Each named turn below is shown by a few rows before and after it. Which turns, in which order, take the first row of each later pair to the second? The first pair is answered.
turn K:
[ 1.36 -1.62  1.87  1.01 -1.79  0.52  0.40 -0.13 -0.39 -0.11 -0.52 -0.12
 -1.05 -0.12 -0.73 -1.49 -0.33 -0.29 -0.58 -2.00 -0.65  0.35  1.29 -0.94
 -1.95 -2.24 -0.49 -0.10] -> [ 1.81 -2.37  0.89  0.85 -0.07  0.06  0.26  0.46 -0.51 -0.27  0.70 -0.06
 -0.41  0.37 -1.47 -0.93 -1.23 -0.64 -0.39 -1.83 -0.67  1.02  1.23 -1.34
 -1.56 -1.36 -1.49  1.11]
[-0.27 -0.82 -1.34 -0.52  0.36  2.00 -0.71  0.65  0.52  0.65  0.05  0.67
 -1.36 -0.86  1.13 -1.37  0.44 -0.68 -0.85  0.26  1.53  0.37  0.29 -0.12
  1.30 -0.95 -2.33 -1.16] -> [-0.06 -0.91 -1.46 -0.61  0.37  1.92 -0.61  0.59  0.67  0.56  0.10  0.82
 -1.19 -0.61  1.25 -1.27  0.51 -0.46 -0.82  0.40  1.46  0.58  0.34 -0.04
  1.45 -0.95 -2.53 -1.23]
[ 0.97 -0.13  0.57 -1.11  0.13  0.02 -0.01  0.20 -0.28 -0.01  0.26 -0.65
  0.51 -0.64 -0.91  1.11  0.63  0.65 -1.20  0.11 -1.39 -0.03 -1.29  0.20
  0.32  0.93 -0.03  1.42] -> [ 0.60  0.28  0.44 -1.06 -0.16  0.24 -0.08  0.11 -0.19 -0.04 -0.07 -0.53
  0.61 -0.68 -0.54  1.22  0.81  0.66 -1.29  0.17 -1.45 -0.24 -1.41  0.33
  0.47  1.01  0.44  1.27]
[-0.43  0.34  0.21  1.64  0.37  0.22  0.32  0.57 -0.20 -0.33 -1.27  0.36
 -0.32  0.85  0.42 -0.81 -0.41 -0.52 -0.82 -1.02  0.22  0.70  0.84  0.57
 -1.68 -1.29  0.17 -1.50] -> [-0.03 -0.18  0.00  1.50  0.78  0.05  0.23  0.92 -0.26 -0.61 -0.79  0.45
 -0.20  1.15 -0.10 -0.79 -0.59 -0.83 -0.71 -1.18  0.07  1.20  1.13  0.17
 -1.80 -1.07 -0.47 -1.10]
turn Q:
[-0.79  0.00  0.26  2.58 -1.88  2.36  0.94 -0.65 -2.06 -0.62 -5.07  0.75
  1.42 -2.79  0.31  0.12  2.70  0.61 -4.41  0.41 -1.16 -0.35 -1.50  3.10
 -0.72  2.06 -0.13 -1.55] -> [ 1.63  2.12 -1.65 -0.10 -2.63  4.20 -0.10 -0.29  4.81 -3.16 -1.32 -1.09
  1.03 -2.32 -0.48  1.08  0.98  1.56 -1.59 -1.68 -0.76  0.30 -0.80  1.80
  1.49  3.27 -0.18  0.51]
[ 0.06 -1.19  3.27  1.13  1.06 -0.20 -0.76  0.38 -1.61  2.57 -2.04  1.38
  1.21 -0.88  0.08 -0.83  0.19  0.42 -0.88 -1.69  0.70  2.54 -1.27 -0.06
 -1.08 -0.56 -0.25 -0.57] -> [ 1.46  0.54  1.84 -0.77  0.51  0.92 -1.37  0.81  3.27  0.72  0.89 -0.10
  0.82 -0.53 -0.32 -0.21 -1.10  0.82  1.14 -3.00  0.87  2.86 -0.75 -0.90
  0.60  0.33 -0.29  0.76]
[-0.04 -0.54  0.17 -1.69 -1.30 -0.53  0.83 -0.82  1.27  0.12  1.09 -0.82
 -1.36 -0.64  0.67 -0.24 -0.28 -0.05  0.78 -1.13  0.01 -0.57  0.70 -0.43
  1.01 -1.49  0.01  0.18] -> [-0.30 -1.62  1.06 -0.43 -1.25 -1.15  0.93 -1.08 -1.51  1.22 -0.29 -0.08
 -0.94 -0.84  0.69 -0.46  0.50 -0.16 -0.39 -0.70 -0.39 -0.81  0.48 -0.05
  0.19 -1.66 -0.47 -0.29]
[ 0.64 -0.12  0.39 -2.53 -1.99  0.18  0.44 -0.82  2.39 -0.07  1.89 -0.83
 -0.89  0.40  1.24  0.50  0.03 -0.09  1.24 -1.11 -0.26 -1.34 -0.03 -0.19
  1.83 -0.64  0.27  1.10] -> [-0.99 -1.46  1.65 -0.79 -1.35 -1.07  1.35 -1.23 -1.67  1.64 -0.87  0.18
 -1.13  0.36  1.89  0.05  1.08 -0.85 -0.40  0.02 -0.12 -1.81 -0.46  0.76
  0.33 -1.60  0.66 -0.66]
turn J:
[-1.10 -1.39 -4.49  1.63  3.97 -0.11  0.99  3.44 -0.48  0.16  1.21  0.91
  1.36  2.02  1.27  1.53 -1.45  0.05  0.89 -0.82  2.14 -0.22  0.99  1.85
 -0.45  0.82 -2.01  0.97] -> [-1.30 -1.18 -4.40  0.01  3.64 -0.58  1.38  3.09 -0.52  0.61  1.68  0.65
  0.80  1.71  1.92  2.13 -1.55  0.32  1.39 -0.33  2.18 -1.38  0.13  1.28
  1.36  0.66 -1.71  1.65]
[ 4.97 -0.30 -1.39  1.18  0.40  3.45 -3.44 -0.15  2.61 -2.45  1.01 -0.45
  3.47 -0.62 -3.77  0.72 -0.44  1.38  2.00 -0.15 -1.83  0.45 -0.52  0.26
  2.73  4.11 -1.31  3.88] -> [ 2.28  0.11  0.27 -3.57 -1.47  0.42 -1.14 -1.82  2.39  0.00  1.34 -0.89
 -0.66 -1.90  0.42  1.82 -1.04  1.12  3.14  1.67 -1.25 -4.07 -1.76 -1.00
  6.86  0.87  1.37  3.97]
[ 0.48 -0.10  2.31  0.26 -2.26  0.40 -0.29 -0.36 -0.87  0.55 -1.71  0.45
 -1.73 -0.19  0.04 -0.61  0.68 -1.07 -1.01 -1.36 -0.12 -0.62  0.34 -0.11
 -1.45 -2.38  0.40 -0.73] -> [ 1.53  0.01  1.59  1.26 -1.44  1.57 -1.16  0.18 -0.54 -0.18 -1.61  0.63
  0.15  0.18 -1.51 -0.79  0.68 -0.79 -1.27 -1.81 -0.52  0.92  0.45 -0.06
 -1.96 -0.47 -0.86  0.25]

Between the rows of a pair lie two turns.
[ 1.26 -0.26  0.50 -0.57  4.37 -2.04  1.91  0.88 -0.72  0.27  0.99 -0.22
 -1.88 -0.92  0.54  3.15  0.25 -2.45 -0.18  1.04  0.59 -1.11 -2.28 -0.01
 -2.16 -1.89 -1.28 -2.63] -> [ 3.65 -0.81  0.02  0.29  4.18 -0.43  0.68  1.25 -0.08 -0.83  1.49 -0.26
  0.12 -0.75 -2.23  3.11  0.33 -1.20 -0.38 -0.19  0.04  0.82 -2.10 -0.50
 -2.51  0.44 -3.48 -0.81]
J then Q
[-1.54  1.09  1.56 -1.69 -0.85 -2.53 -0.34 -1.70 -2.51  0.04  0.89 -0.55
 -1.50  1.13  1.22 -0.94  0.75 -1.63  2.26 -1.17  1.15 -1.04  1.00  1.74
 -1.57 -3.28 -0.09 -2.94] -> [ 1.24  0.87  0.28  0.60 -0.16  0.04 -2.29 -0.70 -1.14 -1.87  1.61 -0.48
  1.44  1.75 -2.24 -1.28  0.44 -0.89  1.90 -2.98  0.51  2.16  1.49  1.74
 -2.96 -0.17 -2.48 -1.32]
J then Q
[ 0.01 -1.01 -0.71  0.97 -1.93 -1.66 -2.73 -0.77  0.82 -0.82  0.63 -1.06
  1.19  0.97 -3.37  1.38  0.36  0.45  1.64  0.68 -0.56  1.84  0.31 -0.89
  0.85  0.67  0.98 -1.61] -> [-1.73 -0.73 -0.30  0.44 -1.72 -2.98 -1.61 -1.09 -0.52  0.33 -0.12 -0.79
 -0.12  0.66 -1.73  1.50  0.60 -0.30  1.50  2.03 -0.17  0.32 -0.17 -0.61
  1.28 -0.44  2.13 -2.70]
J then Q
[-0.34  0.79  0.59 -0.03 -0.96  1.38 -0.34 -0.36  2.48  0.13  0.06 -1.05
  0.25 -0.13 -0.09 -1.17  0.31 -0.03  0.60 -1.65  0.22 -0.02  0.75  0.57
 -1.52 -0.61  1.41 -0.79] -> [ 0.44 -0.55  0.58  0.88 -0.24  1.83 -0.83  0.14  0.09  0.54 -0.83 -0.09
  2.10 -0.40 -1.61 -1.02  1.34  0.94 -0.55 -1.05 -0.39  0.58  0.03  0.32
 -1.23  1.01  0.05  0.55]
Q then J
[-1.57 -0.94  1.78 -0.21  0.69 -2.24 -0.71 -2.67 -2.34  2.45 -0.29 -0.55
  0.42 -1.25  2.29  0.41 -1.08 -2.63  1.65  4.00  0.65  0.61 -3.37  0.14
 -0.86 -0.52 -0.73 -1.40] -> [ 2.11 -0.68  0.61  0.23  0.14  0.56 -2.63 -2.04  1.10  0.02  2.01 -1.42
  2.69 -0.73 -1.14  0.33 -1.87 -1.23  1.91  1.31 -0.05  3.28 -2.54 -0.66
 -1.03  2.42 -3.33  1.27]
J then Q
[ 0.16 -0.36 -1.26  3.58  2.80 -0.73 -0.28  2.01 -1.36 -0.41 -1.31  1.16
  1.08  1.09 -0.63 -0.01  0.53 -1.46 -0.37  0.52 -1.09  1.03  1.04  0.70
 -1.20  2.17 -2.13  0.08] -> [-0.95 -0.01 -0.88 -0.72  1.97 -2.49  0.84  1.12 -1.25  1.12 -0.29  0.95
 -1.00 -0.27  1.67  1.49 -0.21 -0.86  0.76  2.11 -1.05 -2.15 -0.37 -0.74
  3.31  1.50 -0.75  1.83]
J then J
